One vector is turned by the same rotation once a step. Each row is the vector after some number of steps, and that number follows the row.
The counts run from 0 to 746.
[  9   0   1  -1   9   9  -3   0  -7 -15  -2 -17   6 -15 -11  -6   2  12
  -5   5   3  -8   1  -9  -8   3   9   0  12 -10  -3   8  25  -2  -9 -12
   8  -6 -24 -15  -3  -6   5   6   6]	430
[  3  -3  -2   5  15  11 -13  -2   8 -14  -1 -13  17 -13  -5  -9   5   5
  -1   5   2 -13 -10  -5  -4  -5  10   3   5 -12  -3   5  22  -6  -3  -6
  11  -7 -26  -8   8  -4   2   4   6]	534
[ 11 -11  13   1   3  -2  -6   0   3 -13  11 -19   3  -5  -9 -10 -10   4
   0  12   9  -9  12   1 -16   0  10   3  -7 -15  -8   1  18   0 -18  -2
  10  -6 -18   6  -6  -8   2   5   1]	28
[  4  -7  -1  20  12   8  -3   0  12 -13   9  -5   8 -14  -1  -9  -6  -5
  -7   8  11  -7   5  -1 -13   2   6   4  -2 -16  -1   2  25  -6  -4  -8
   6   0 -24  -8   2  -6  -3  -7  -3]	616
[  9  -6   5   7   7   3  -4  -4  -2 -18  13 -13   7  -4  -4 -17  -3  -1
  -6   9  12   1   7   0 -15   7   6   4   8 -18  -4   6  23  -3  -9  -6
   8  -3 -20  -5 -14  -1   7  -5  -6]	693
[ 15  -3   0   9  14  -2  -9  -1   0 -12   9  -2  15  -7  -9  -9  -4   4
 -11   6  12  -5   4   0  -9  -1   6   0   9 -13 -10   3  21 -12  -8 -17
  -5  -6 -12  -7  -3 -21   6   7   6]	207
[  9 -11   8   6   8  -2 -16  -8   9 -14   9  -9  23  -6  -6  -8  -1   6
  -5  10  11  -7  -1   3  -5   1  13   2   8 -18 -12   4  15   2 -11  -7
   3 -14 -18   2  -5  -9   2   1   1]	398
[ 15  -2   4  -6  11   0   0   3  -2 -13  14 -19   1  -1  -9 -13 -11   5
  -3   7   9  -9   7  -5 -14  -3   9   0  -5 -14 -12   3  25 -10 -13  -2
   8   2 -13   7  -4 -10   5   9   5]	23
[  7  -5   4   4  10   4   0   0  10 -17  10 -16   9  -9  -2 -13  -5   2
   3  11  12 -11   1  -6 -16  -1   9   1  -7 -20  -4   4  24  -5  -6   0
   8   4 -20   7   0  -2   0  -4   1]	42
[  4   0   2   5  11   6 -19  -8 -11 -11  10  -7   6   6 -10 -13  -5   1
 -12   8   3  -1   8   4 -10   8  10   4   9 -11  -3   0  21  -9 -10  -9
  12  -8 -21 -10  -8  -7   8  10  -2]	1
[  4  -6   7  13   9   0  -9  -5   2 -15  12  -7   6  -3  -1 -20  -5  -3
   1  11  15  -4   9   2 -19   6   7   3   1 -18  -5   3  21 -11  -4  -7
   2  -3 -21  -3  -8  -9   5  -4  -1]	687
[  4  -6   7   1  10   9 -20  -2  -6  -9   6 -13   3   1 -12  -7  -8   3
  -7   6  -1 -10   8   2  -4   2  15   4  -1  -6  -9   0  17  -4 -16  -6
  19 -12 -23  -2  -1  -7   4  18   3]	653
[  0  -3   6   1  12  10 -21  -3   3  -8   2  -6  17  -5  -7  -4  -4   6
  -6  10   1 -12  -1  -1  -3   2  19   7   2 -11  -3   4  17   1 -13  -7
  17  -9 -24  -1   8  -5  -5  12   6]	737
[ 15  -6   7  -3   5   0  -2  -1  -3 -11   6 -16   9 -11 -10  -5  -5  11
  -9   4   9  -4   6  -4  -5   4  12   0  11 -13 -12   8  23   5 -16 -10
   5  -9 -19  -3 -11  -8   3   5   3]	502
[  5  -5   2   2  12   8   2   3   5 -19   6 -18   2 -12  -9  -6  -8   4
   1   8   4 -14   5 -10 -15   0  11  -3  -9 -16  -5   3  25   1  -8  -1
  13   4 -24   3  -2  -2   1   2   3]	518
[  2  -4  13  -1   9   1 -22  -9   1  -6   5  -9  11   0  -5 -11  -8   9
  -1   9   7 -14   2   2  -7   3  19   0   3 -14 -14   2  16  -2  -8  -5
   6 -10 -23   6   1 -11  -2  10  10]	385
[  0 -10  11   6   7   3 -11  -6   7 -15   3 -14   8  -9   0 -18  -3   2
   6   7  12 -10   3   0 -10   5  14   1   2 -16 -11   7  20  -2  -4  -2
   9  -8 -30   4  -5  -3   2  -4   2]	601
[ 16   0   2  -3  10   2 -13  -4  -8  -8  10 -13  11   1 -12  -9  -2   8
 -16   6   3  -1   1   2  -4   1   8   3  13  -9  -8   2  22  -8 -14 -11
   8 -11 -13 -10  -6 -11   8  14   3]	6
[ 11  -7   2   5  14  -1 -10   0   7 -16  18 -12  14   1  -5 -16  -5  -4
  -2   9  11  -7   2   0 -11  -5   6   4  -6 -17  -9   0  20 -15 -10  -2
  10  -2 -12   8  -1  -8   8   4  -1]	675
[ 11   2   3  -1   9   9   0   7  -1  -5   1 -10   3 -17  -6  -6  -7   8
 -12   4   8  -7   4  -7  -6   2  13   5   5  -7  -5   9  27  -4 -17 -11
  11  -2 -22 -10   6  -8  -9   8   8]	155
[  5  -8   2  12   7   9  -5  -3  -4 -16   1 -14  -1 -13  -9 -10  -2   2
  -5   5   4  -7  10  -2 -11   7   6  -2   8 -10  -4   4  23  -1  -5 -11
   8  -8 -30 -16 -11  -6   8   0   0]	425
[ 11   0   2   2  10   9   6   3   0 -11   7 -17  -2 -11  -9  -5 -11   7
 -10   9   5  -7   7  -8 -17   3   9   1  -3 -14   0   3  30  -1 -11  -6
  13   6 -21  -6  -2  -2  -5   4   2]	714
[ 11   1  -1   5  12   7 -18  -9  -2  -8   6 -12  16  -2  -8 -10   3   7
 -13   9   0  -4  -6   5  -8  -1   6   3  14 -11  -1  -1  23  -9  -5 -12
   6  -9 -19 -17   1  -9   5   8   5]	554
[ 11  -6   4  12  14  -2  -9   1   9 -14  11  -6  13  -8  -2 -17  -4  -4
   0   8  15  -9   5   0 -13  -4   6   3  -3 -17  -9   2  19 -17  -7  -8
  -1  -3 -14   1   2 -16   4   0   3]	121
[  9   2   5  -6  11   6 -15  -1  -4  -1   6 -12   5  -4  -7 -11 -10   8
 -12   3   2  -7   1   0   0   1  16   5   6  -5 -11   4  23  -8 -15  -5
  14  -9 -22  -2   4  -9  -3  18   8]	371
[ 12   5  -5   7  14   8   0   1   1 -15   7 -11  12 -10  -4 -11   0   1
  -8  10   7  -5  -1  -6 -18  -2   3   4   3 -16   6   3  28 -12  -4 -10
   6   5 -17 -14   5  -6   0   0   3]	343
[ 11   5   2  -6  14   6 -10   2  -4  -2   9 -11   3  -3  -7 -10 -12   6
 -13   3   4  -9   2  -3  -3  -2  15   4   1  -6 -10   3  25 -12 -15  -8
  12  -3 -17  -1   7 -11  -5  17   9]	370
[  4  -4   0  12  10  11  -7  -6   2 -17   6 -15   6  -6  -5 -14   1   0
  -5  11   4  -5   2   0 -19   4   4   4   4 -17   7   0  24  -6  -2  -6
  11  -2 -25 -15  -4   1   5  -5  -3]	341
[  6  -5   4   8   8  12  -2   2   3  -6   7 -16  -7 -11  -8  -7 -13   0
 -12   5   2  -8  10   0 -10   2   9   3  -7  -7  -3   0  27  -4 -14  -4
  18  -1 -26  -6   2  -3  -5   6   1]	159
[  3  -2   7   2  10   9 -14  -2   0 -11   4 -15   4  -1  -8  -8  -6   5
   1  16  -1 -13   4  -1 -19   0  12   5  -8 -14   5  -3  18  -4 -11  -1
  18  -1 -23  -3   7  -3  -1  11   4]	452
[ 12  -6   2  14   8   4   2   3   4 -11  10 -10   0 -14  -3 -14  -8  -5
  -9   5  14  -2  11   0 -15   2   2   4   1 -14  -3   3  27 -11 -10 -10
   4  -1 -22 -12  -4  -9   0  -4  -1]	140
[ 16   3  -4   2  12   8  -4   0  -1  -3   7 -16   3  -9  -7 -11  -5   5
 -18   2   1  -4  -3   1  -5  -4   5   4   7  -7  -3   0  30 -13  -9 -10
   8  -4 -19 -16   6  -9  -1  10   7]	357
[ 11   4   0   4  11  10  -7   4  -3  -5   4  -6   9 -12  -4 -11  -3   3
 -16   4   6  -1   2  -2  -5   2   9  10  11  -7   0   7  26 -12 -15 -13
  10  -7 -21 -17   5  -8  -3   8   4]	351
